In the rows, 128 means zero.
Rows swapped in pairs by one turn or mirror: which row each one swaps with:
The rows were stretched afterwards, more along some directions than others.
j618: [134 107 119 126 153 124 101 107 138  96 133 119 133 113 123 129 128]
j780: [106 101 160 123 117 136 122 128 121 120 126 146 108 129 104 150 132]
j436: [101 128 107 108 165 134 135 129 140 125 143 114 146 113 125 118 118]
j668: [145 142 141 139 120 109 158 143 126 165 124 143 137 138 139 139 127]
j555: [145 137 139 129 118 115 164 119 147 157 124 156 130 145 141 138 113]
j152: [133 140 135 156 124 142 134 151 100 159 123 115 127 110  89  95 119]
j748: [142 143 135 136 125 107 163 121 148 157 108 151 131 141 132 132 123]
j159: [143 157 126 127 125 111 167 126 136 154 110 137 131 151 138 134 127]
j806: [131 123 116 144 129 133 119 145 102 130 120 126 131 111  92 103 120]
j120: [122 150 144 143 109 137 150 137  97 142 126  77 108 113  95 131 142]
j887: [110 111 147 110 124 134 108 123 112 101 118 130 102 129 113 148 138]
j289: [118 104 158 114 129 134 108 126 134  97 130 119 103 122 115 148 144]
j854: [118 144 131 146 129 142 135 155  83 151 130 126 116 117  98 108 114]
j121: [161 134 112 120 115 135 105 113 129 112 150  91  95 111 142 119 114]
j440: [105 109 163 110 121 138 112 123 125 117 123 146 109 129 109 153 117]
j505: [145 133 134 127 127 153  92 123 138 119 152 115 117 114 138 102 100]
j544: [114 145 129 155 125 147 134 152  98 147 125 116 124 108  83 104 124]
j638: [128 149 152 123 133 116 158 128 158 166 129 144 128 148 135 139 118]
j927: [114  99 154 111 132 136  98 135 133  97 140 131 108 124 135 159 131]
j561: [114 151 125 154 133 139 133 152 100 157 121 123 125 112  90  88 121]
j445: [101  98 160 102 115 149 109 133 129 123 136 143 121 139 115 156 126]
j732: [158 131 144 125 115 152  96 128 148 130 142 113 140 136 126 108  94]
j967: [140 139  92 106 121 138 122 113 114 113 138  92 103 100 115 122 102]
j976: [128 154 119 141 113 142 153 147 107 148 128  83 111 118  88 129 131]
j287: [ 95 114 162 116 137 125 123 131 128 130 132 143 104 129 111 150 134]
j28: [111 136 151 116 120 151 124 128 106 151 134 120 153 130  82 142  98]
j240: [116 129 111 127 165 121 124 135 140 108 141 113 134 120 117 132 123]
j860: [117 121 108 107 158 141 104 123 145 108 152 104 134 116 134 117 127]
j671: [138 129 124 127 124 113 159 129 145 159 121 154 139 146 139 133 130]
j275: [101 126 164 113 118 154 104 133 109 154 144 100 153 123  90 115 119]
j437: [136 141 107 115 134 128 136 115 114 108 143  97  95  98 147 130 114]
j741: [130 139 143 129 136 158  93 134 146 126 147 111 118 124 129  97 103]
j429: [101 141 143 116 121 156 121 145 102 162 146 100 150 127  84 120 121]
j807: [144 150 137 135 112 107 164 126 128 165 122 155 132 134 135 121 123]
j280: [131 149 115 152 121 144 129 143  96 143 110 125 126 102  86  98 119]
j974: [113  87 143 112 131 142 104 124 133 102 125 137 106 125 124 144 148]
j330: [142 120 144 121 132 162  88 129 138 114 152 112 114 113 130 108  94]
j92: [148 134 103 107 130 135 114 115 131 111 142  86 100  99 122 125 100]
j136: [111 108 154 111 122 143 106 132 128 111 122 131 106 129 111 146 145]
j489: [151 130 147 143 134 148  98 134 144 117 146 109 111 131 138 103 121]
j477: [102 114 156 113 125 141 122 131 137 105 134 141 109 127 119 150 131]
j223: [152 155 136 138 105 135 138 133 126 157 127  70 117 119  86 118 120]
j778: [129 136 142 111 111 140 158 133 128 174 125 148 138 147 126 141 109]
j587: [145 154 134 113 118 117 165 129 125 167 126 139 134 133 133 134 106]
j943: [146 129 134 123 124 163  77 120 137 102 138 117 115 111 130 104 101]
j233: [131 142 161 125 118 133 105 133 115 155 148 111 149 135 104 122 106]
j459: [153 153 123 138 100 138 137 123 127 142 123  70 118 124  89 116 130]
j502: [144 148 128 114 123 119 157 128 140 159 122 148 131 140 143 134 115]

j618 pairs with j28
j505 pairs with j544
j120 pairs with j437
j240 pairs with j233

